In the rows, zero is written as 128.
Each run below is a few steps of one of 6 hidden systems, one row a step.
path 1, q761, 10 rows:
[[ 78 154 122 117 150 151  87 153 125 154 104  76 136 124  96  85 122 127
  146  85 201 163 157 138 114  77]
 [137 131 118 134 171  97 150 188 162 134  68 146  88 177 101  80 166 106
   97 120 145 158 172 123 127 142]
 [139  95 128 173 127  56 208 167 138 104 122 140  98 120 172 113 117 138
  120 177  92  98 136 137 114 155]
 [ 90 121 112 117 113 136 159 101  51  97 181 104 144  97 131 141  74 170
  171 172 130 117 132 123 109 146]
 [109 171 132  73 131 225 100 116  97 147 162 167 136 141  62 118 115 125
  128 119 121 165 144 132 134 131]
 [134 181 186 135 127 131 109 154 204 181  93 183 105 142 121 115 150 110
   92 113  76  94 125 134 151 102]
 [103 126 133 160 103  22 127  85 161 116  85  86 110 117 169 134 157 160
  149 153 123  84 125 102 145 109]
 [113  68  72 128 134 108 133  57  69  61 168  98 142 153 105 134 153 131
  141 129 165 178 138 103 154 163]
 [188 112 141 116 171 206 144 161  97 124 185 190 164 151 105 151 117  78
   83  94 112 134 114 130 139 166]
 [185 184 174 110 112 140 115 172 162 185  94 132 140  84 177 170  84 142
  128 136  85  66  82 149  90 102]]
path 2, q612 (10 x 26):
[[ 87 142 158 147 116 164 100 160 112 115 198 131 139 153 119  74 124  92
   84  80 131 131  92 121 159 126]
 [180 162 149 120 183 118 100 126 148 135  78 111 125 173 103 121 167 118
   79  87 134 135 146  90 146 142]
 [134 114 112 147 130  56 134  65 172 133  60  98 112 107 139 151 169 164
  160 164 113 133 163 130 131 111]
 [ 93  71 118 170 109 146 151  95  93 112 178 127 177  83 137 148 102 142
  162 163 118 124 125 168 137  98]
 [159 134 129  80 119 223 107 158  89 127 182 174 162 151 118 164  88 108
  107 112 137 124  95 130 122 156]
 [146 179 128  85  92 117  91 176 199 160  85 150  69 160 157 118 139 116
  102 111 135 110 107 104 111 149]
 [ 73 126 146 190 144  51 139 143 163 140 100  76 111 102 147  71 147 128
  148 104 150 113 146 132 133  72]
 [128  87 115 149 207 153 150  82  64 104 158  96 184 115  74 129 132 121
  154 106 155 174 176 135 143 116]
 [201 104  85  86 110 176 131  95 127 116 121 177 119 147 121 182 136 140
  109 174  94 178 131 143 113 197]
 [133 151 148 136  54  93 138 182 169 147 112 145  91 109 205 132  90 150
  115 182  78  71  75 149 101 133]]
path 3, q421, 10 rows:
[[137 127  80  84  36 135  92 115 125 117 125 103 105 115 173 153 100 172
  134 183 130 154  78 144  89 159]
 [108 114 167 202  96  82 153 167 174 118 152 125 109 117 197  98 114 132
   85 132  93  73 106 131 136 127]
 [ 85 153 167 146 200 166 120 149 142 154 147 112 140 129  94 101 114 108
  135  49 178 108 193  98 135 100]
 [141  99  63  84 126 169  93  79 165 143 110 147 105 144  91 149 169 108
  156 112 164 218 155 141 123 145]
 [188  90 125 144 114  72 159 136 134 125  85 178 147 126 136 158 168 111
  110 190  58 127  72 183 150 114]
 [115 168 176 123 163 119 156 175  34 126 129  90 183  99 129 129  67 154
  148 152 130  57 106 131 114  81]
 [ 72 131  84 109  72 182  92 103 124 111 194  65  94 118 152 102  79 164
  140 107 185 168 144  99  92 175]
 [130  81 121 189 104 122 128 133 228 118 146 178  79 167 157  98 177  99
   60 115 102 154 146 127 157 177]
 [164 156 178 126 238 101 169 164 126 159  62 171 154 151  69 137 161  95
  137 105 126  81 174 117 154  88]
 [143 136  77  47 135 129 114  61  64 130 115  91 152  97  91 180 120 146
  221 144 162 163 118 129 105 111]]
path 4, q182 (10 x 26):
[[115 197 142  68  66 102  67 109 129 115 111 113  97 176 145 144 130 162
  105 136 135  76  88  60 140 161]
 [ 45 105 100 121  59 122  98 107 198 133 188 166  85 135 141 118 143  95
  177  90 166 114 113 106 147 129]
 [104  71 133 168 194 168 168 137 153 144 179 194 156 121  83 124 148  60
  155  76 140 137 175 148 158 101]
 [224 142 147 113 217 149 169 146 118 166  62 154 162 111  89 169 132 125
  132 142  91 135 163 159 110 115]
 [175 151 125 112  86  84  98 100 117 139  51  63 143  90 161 159 128 182
  127 184  94 137  81 161 103  99]
 [ 62 124 118 146  62 113  60 104  87  79 161  46 153 143 158 107 123 156
  108 115 189 119  80 105 145 112]
 [ 99 122 108 108 136 184 108 169 135 110 191 153 102 195 116 107 116  86
  106  59 207 128 153  75 130 182]
 [158 118 123 126 156 139 182 186 225 183 122 206  62 112 140 121 124  79
  144 109 102 136 168 146  92 153]
 [131 106 158 194 163  88 194 102 141 156  99 119 150  41 139 133 119 159
  169 180  56 116 162 188 119  69]
 [136 128 124 123 141 141 114  64   4  77 122  72 204 135  97 160 111 194
  119 191 125 142 126 130 141 124]]
path 5, q511, 10 rows:
[[111 120  93 106  84 171 140 161 130 128 137 148  97 130 143 129  87 160
  133 174 138 145 150 144  90 164]
 [ 98 110 133 138  92 128 133 140 143 121 153 162 136 135 160 168 102 140
  150 148 147  55 123 120 131 128]
 [163 152 153 110 183 122 139 126 123 146 118 124 149 124 123 170 116 116
  154  96 143  77 139  96 125 118]
 [182 143 109  95 142  95 134  92 132 130 103  96  99 119 134 134 142 133
  132 122 111 162 122 104 111 165]
 [108 127 136 158  94  84 137 112 120 101 145 106 113 123 146  91 137 148
  101 155  80 138  99 133 147 138]
 [ 86 159 161 130 141 150 125 155  83 124 143 138 153 146  92  99 114 139
  113 135 124 109 135 132 149 102]
 [124 136 101  82 119 176 100 129 129 130 115 163 126 168  97 152 134 128
  135 132 162 145 149 120 130 147]
 [137  88 115 152 104 103 122 103 194 125 133 159 114 138 154 154 163 109
  129 119 128 115 124 124 149 140]
 [132 127 162 162 181  96 158 126 137 150 132 120 143  91 122 114 140  97
  147  97 104 114 126 139 142  85]
 [142 140 108  98 146 137 128 128  80 134 111  93 135 105 104 113 118 134
  145 138 128 186 118 153 105 117]]
path 6, q612, 10 rows:
[[102 138 115 120 103 100 115 105 124 117  83 124 111 145 110 108 153 164
  125 188 109 159 138 143 140 126]
 [112  94 121 154 110  96 143 142  88  87 138 125 155 148 143 135 127 138
  115 162 135 103 103 134 147 127]
 [146 133 132 101 147 136 137 121 107 120 169 143 138 139 132 166 115 108
  146  93 146  86 116  84 132 154]
 [121 139 130 119 111 138 112  96 195 152 146 153  88 125 131 125 144 117
  134 102 109 137 139 115 134 144]
 [120 126 158 182 134 128 119 134 157 146 111 119 143 110 128  99 145 127
  100 129  92 139 129 169 146  89]
 [150 145 137 114 160 134 119 129  74 130  95 103 177 128 101 148 121 140
  129 142 136 125 121 142 124  98]
 [122 112  80  85  90 129 108 109 121 112 121 130 115 149 133 158 129 141
  153 150 167 140 117 116 120 151]
 [114  88 114 162  95 121 136 155 168 115 164 138 112 130 176 123 118 117
  109 120 141 115 117 132 127 147]
 [148 149 164 137 181 146 148 151 136 153 145 124 136 110 126 124 106 109
  127  81 124 104 146 116 121 124]
 [123 156 126  99 146 141 118 101 142 155  96 133 110 121  86 119 145 136
  149 131 115 166 159 135 125 115]]
path 7, q761 (10 x 26):
[[114 118 137 147 145 151 121 133 127 115 150 153 135 164  96 102 151 113
   90 116 121 148 142 129 160 137]
 [160 143 157 135 143 115 145 156 140 134 110 152 129 147 145 152 119 132
  109 135 116  69 135 107 131 142]
 [134 128 106 109  95  96 127  88 132 127 124 104 111 101 154 154 118 157
  162 157 115 131 112 124 114 142]
 [ 99  99 114 141 117 164 107  89 120 118 173 123 148 116 107 113 139 116
  133 109 129 176 125 147 146 118]
 [142 143 162 135 174 162 121 166 130 142 121 157 158 155 105 135 131 101
  101  96 143  96 144 122 147 111]
 [169 152 124 103 116  77 130 149 152 141  69 121 101 132 158 149 131 141
  131 149 118 104 109 122 105 135]
 [ 98  88  92 152  82 100 127  93 135 105 155  91 112  97 153 105 132 138
  144 146 122 176 107 147 128 132]
 [101 109 137 152 164 183 125 133  95 111 177 129 173 142  98 120 116 114
  114  92 162 130 161 125 147 125]
 [185 170 146  84 167 146 137 176 135 159  82 166 124 153 115 158 120 117
  120 125 130  94 144 113 110 140]
 [135 129 113 127  76  75 138 120 172 145 101 122  87  89 169 120 132 142
  144 170  76 143  91 161 110 121]]
path 8, q421:
[[ 81 130 151 159 123 137 121 180 137 135  75 154 159 152 127 144 114 165
  122 171 157  57 167 152 134  81]
 [101  95  86 108 116 133 108 148 136 121 140 114 132 134 155 163 108 113
  182  95 235  96 130 105 104 120]
 [176  76 102 136 122 129 131 132 156 127 184 131 120 109 157 133 143  59
  121  67 131 169  69 134 126 151]
 [177 151 167 137 186 143 168 171 110 158 122 143 139 102  98  92 125  99
  101 119  61 161 124 167 123 115]
 [ 91 146 112 113 147 126 157 116  85 125  87 102 120 112  93 105 110 181
  163 190 122 157 189 149 103 118]
 [ 77  71  94 161  71 107 119  82 121  73 144 126 136 157 150 148 141 170
  126 179 150 118 139 124 153 149]
 [147 118 152 144 130 145 116 166 127 102 165 164 153 182 147 157 123 102
   73  91 151  65 107  91 156 156]
 [175 180 129  63 177 139 141 166 139 166 124 126  90 123 123 129 104  96
  149  71 146 127 132  90  84 158]
 [140 125 110 122 129  76 154  57 159 147 117 105  92  70 122 108 157 123
  178 137  71 190 124 144 124 124]
 [ 94 123 170 177 116 129 115  83  94 112 134 139 181 122  98 120 151 154
   98 170  67 127 117 165 189  79]]
path 9, q182:
[[154 144 133  79 116 127 145 154  76 132 131 125 155 100 156 190  71 146
  176 153 138  61  90 125  90 122]
 [102 134  92  77  86 131 110 132  81 129 175  83 121  91 129 101 101 112
  175 112 149 174  58 145 102 114]
 [ 95 119 120 151 139 141 113 158 123 117 153 108 114 151 102  45 149  94
   93  86 148 197 126 143 141 124]
 [143 142 147 157 179 117 155 162 177 136  80 147  95 163 116 101 150 135
   83 126 118 130 204 108 128 157]
 [153 115 130 151 121  88 167  91 169 130  91 141 109 106 165 176 126 174
  143 184  85  87 167 125 115 151]
 [120 104 127 139  92 130 129  77  75  97 180 117 177  99 148 170 105 148
  150 157 107  99  79 136 145 118]
 [120 162 137  72 117 176  92 154  57 118 179 136 159 153  95 115 111  99
  117  97 144 138  66 118 140 126]
 [112 174 119  84 121 123 106 179 172 164  99 147  70 151 108  76 151  93
  125  98 139 161 117 132 119 119]
 [ 92  91 121 191 147  68 152 112 205 141  89 124 100 116 134 102 171 127
  148 129 127 135 187 142 139 100]
 [160  75 130 179 182 127 162  73 110  95 127 119 177 131 125 184 134 150
  124 147 130 106 186 116 144 143]]
path 10, q288 (10 x 26):
[[172 106 126 164 162 111 154 140 191 139  48 141 119 140 158 169 138 160
  108 160 130  99 199 133 111 142]
 [152  74 110 145 127 143 165  74 138 123 162 148 152  88 158 206 103 151
  172 158 113 100 151 131 116 149]
 [101 125 128 103 120 181 140 101  63 105 229 146 151 117 107 130  93 120
  147 117 116 129 110 113 140 153]
 [ 87 184 140  84 121 140 124 173 111 138 150 156  87 164  84  59 131 102
  119 111 122 149 114 109 135 142]
 [105 157 136 136 104  52 124 165 188 144  63 123  72 147 150  90 155 130
  119 143 120 113 125 128 128 112]
 [155  98 128 179 130  57 127  86 140 103  83  79 149 127 168 162 154 163
  115 147 128  96 135 113 141 120]
 [197  99 118 129 168 163 131  60  91 107 147 123 179 121 113 184 135 134
  113 125 106 152 139 120 139 158]
 [150 146 126  76 114 207 123 134 124 162 176 186 130 105 105 138 105  93
  142 116  93 160  93 160 116 133]
 [ 50 167 143 103  72 131  95 180 135 156 139 137 113 121 131  91 103 117
  159 124 146 107  84 147 128  82]
 [ 72 127 119 157 131  74 100 138 126 100  87  72 123 175 129  89 155 148
  112 121 197 121 155 104 145 108]]
path 11, q511 (10 x 26):
[[149 117 125 117 120 151 142 201 163 166 126 179 125 117 144 138 112  85
  140 119 124 119 101 167 106 107]
 [112 126 109 115 109  90 117 157 151 146  94 100 114 110 153 130 116 123
  178 122 177 110 112 139  98  90]
 [144 110 121 157 144 118 113 104 121 113 104  60 158 122 154 150 121 162
  118 125 169 121 150 119 117 123]
 [174 121 134 152 165 148 158 135 123 115 136 114 125 131 145 128 110 142
   82 125 109 138 163 112 110 179]
 [107 144 128 111 107 130 162 146 130 133 175 149  81 110 139  97  98 121
  142 135  97 133 125 120 107 164]
 [ 80 151 140 103  87 132 105 108 106 134 151 134 143 113 126 143 106 147
  170 148 126  92  99 128 134 101]
 [164 147 145 115 145 139  95 115 115 129  85 133 170 159 112 179 142 145
  106 137 133  96 132 118 147 119]
 [168 121 119 127 154  89 152 143 161 122  95 150  92 162 127 120 162 110
  101 124 118 139 150 103 132 165]
 [ 75 111 118 144 124  75 154 113 135 117 167 116  96 109 124  80 143 105
  162 110 121 146 127 122 141 123]
 [104 133 138 131 128 168  98  88  77 124 163  96 182 106 102 130 119 136
  138 117 126 146 109 144 146  92]]
path 12, q288, 10 rows:
[[156 199 187 117 153 104 113 108 148 164  81 133 125 126 103 122 155 134
  110 126  62 109 125 116 153 104]
 [119 117 112 125  93  97 105  72 146 138  77 131 141 111 114 149 165 151
  157 179  97 147 116 171 146  86]
 [133  70  96 140  91 137  93 109 104  90 154 132 175 153 135 156 149 108
  107 128 153 143  72 147 162 122]
 [174 150 128  84 163 169 103 166 107 141 138 134 150 156 112 145 116  82
  118  68 173 126 101 106 120 135]
 [129 157 121  98 141 127 123 144 175 181 103  99  89  84 137 109 112 117
  176  94 144 151 139 138  83 104]
 [ 82  97 133 204 112 110 128 116 151 127 134  79 138  86 159  89 127 149
  127 132 128 137 138 159 130  85]
 [139  98 143 170 178 151 144 141  84  95 121 144 182 169  95 134 137 134
   81 144 135 122 166 138 160 126]
 [174 122 100  79 147 159 162 167 133 143 103 195 107 146 111 164 114 115
  148 155 130 133 153 141  98 163]
 [ 99 125 109 108  61 114 131 142 156 138 169 126  90  92 186 137  81 134
  175 134 134  98  92 125  94 139]
 [ 74 150 156 156 129 117 107 105  90  94 171  65 141 138 132  92 113 154
  105 100 150 104 134  79 152 129]]

Which system made each of these runs?
path 13, 2 rows:
[[142 119 150 142 135 108 151 109 195 161 172 173 110  89 142 144 142  71
  161  80  88 100 103 127 143 120]
 [101 152 158 121 153  82 151 113  61 126 140 103 164  85 102 117 121 122
  178 136 107 101  88 137 144  67]]

q288
path 14, 2 rows:
[[129 105  98 112 103 148 117 188 147 129 110 153 124 157 151 153 111 123
  129 137 182 110 127 140 102 135]
 [121 119 117 130 134 125 127 137 150 132 138  98 116 119 166 146 101 132
  152  96 184  96 147  97 101 142]]

q288
path 15:
[[114  84  95 134 151  85 151 129 127 118 108 131 135 128 113 132 157  95
  175 124 169 133 137 139 134 102]
 [158  94 115 130 140 136 123 113  75 102 157 113 177 126 119 148 134 101
  121 113 134 149  82 138 146 128]]

q421
path 16 (2 x 26):
[[104 163 122  75 136 134 100  88  63 122 135  93 154 125  88 139 121 142
  175 126 155 132 116 111 130 106]
 [181 116 117 129 104 151  81  88 131 105 111 130 152 171 136 170 156 151
   67 145 114 143 111 120 150 164]]

q511
path 17:
[[202  95 115 133 161 143 163 154 176 148  89 186 128 131 142 183 135 114
  118 142 113 119 158 146 110 152]
 [123  96 114 137  87 103 152 139 137 146 131 135 138  74 166 158 103 126
  187 168 112 105  83 182 105  88]]

q761
path 18, 2 rows:
[[190 135 121  99 138  80 137 166  84 105 107 132 129 165 129 124 148  99
   96 131 115 129  64 119 138 150]
 [185 168 124  79 109 120 101 128 132 152  91  86 115 108 160 153 104 148
  128 131 124 130  92 121  90 139]]

q288
path 19 (2 x 26):
[[133 176 142  75 118 151 152 157 120 135 159 190  86 150 115 123 104 120
  129 141  92 107 123 100 118 180]
 [ 82 171 163 131 104  79 126 149 154 135 116 147  82 146 116  69 150 119
  115 131  91 116 114 121 154 118]]

q612
path 20:
[[ 83 104 137 158 114 156 135 123 205 169 119 198 126 107 113 138 143 123
  161 152 102 119 167 177 142  82]
 [125  90 130 151 173 118 151 128  85 119  88 148 197 130  92 168 141 132
  153 166 140 103 156 165 147  75]]

q182
path 21 (2 x 26):
[[161  84 101 172 143 146 147  75 137 111 168  60 129  77 176 145  92 153
  130 114 132 165 162 124  90 171]
 [153  98 119 137 183 221 136 119 113 152 128 143 183  99  91 162 108 131
  146 129 140 161 182 175 112 103]]

q761
path 22, 2 rows:
[[140 137 123 105 153  98 128 143 106 111  93 147 130 181  96 132 159 112
  121 127 157 113 130 102 148 134]
 [164 117 117 123 101  90 147 144 132 112 142 140 104 133 160 129 130 116
  108 138  97 129  81 124 126 169]]

q761
path 23 (2 x 26):
[[122 153 190 158 134 141 156  88 106 103 206 159 130 127 123 113 118 143
   82 134  35  98 129  95 171 171]
 [111 193 165  75 107 164 120 103 113 147 137 204 119 143  78 141 126 147
  138 172  58 106 127 123 150 135]]

q182
path 24:
[[124 144 133 103 135 127 139 138 136 150 146 135 121 108 139 150 100 113
  177 107 145  88 123 112 113 120]
 [120 107 103 122 129 150 131 110 128 143 154 120 135  89 119 126 121 112
  166 118 133 171 123 160 113 114]]

q182
path 25:
[[114 127 168 184 147  95 160 115 140 123 162 113 132  99 150 109 121 132
  121 118  89  97 135 113 145 123]
 [140 146 133 107 161 127 130  84  74 112 109  98 158 131 103 158 118 168
  142 153 133 119 159 104 127 134]]

q761
path 26 (2 x 26):
[[174 131 124 115 148 138 116 102  86 115 118  97 162 128 115 145 133 138
  108 133 117 154 112 132 131 137]
 [152 141 133 124 105 144 132 128 123 126 122 122 123 119 155 145  98 171
  108 172  95 120 130 136 107 157]]

q421
path 27 (2 x 26):
[[140 108 107 150 130 178 155 221 148 123 129 131 101 150 173 114  72 146
   81 143 167 129 174 135  76 181]
 [129  81 103 156 186  86 207 139 171 126 134 142  85 116 136 124 130 105
  172 110 155 119 202 104 111 157]]

q421
path 28 (2 x 26):
[[142 159 119  80 130 144 113 128 141 124 116 160  98 186 110 139 139 134
  105 122 142 123 155  80 133 183]
 [160 118 139 150 115  99 153 102 193 145 149 154  92  98 163 134 141 113
  126 124  64 123 116 127 131 154]]

q761
path 29:
[[117 140 163 191 134 123 131 107 122 108 115  74 141 126 150 107 113 196
   77 161 106 109 174 119 132 134]
 [146 112 134 140 151 170 137  91 137 118 113 184 145 159  93 161 151 157
   97 163  96 131 192 125 155 160]]

q288
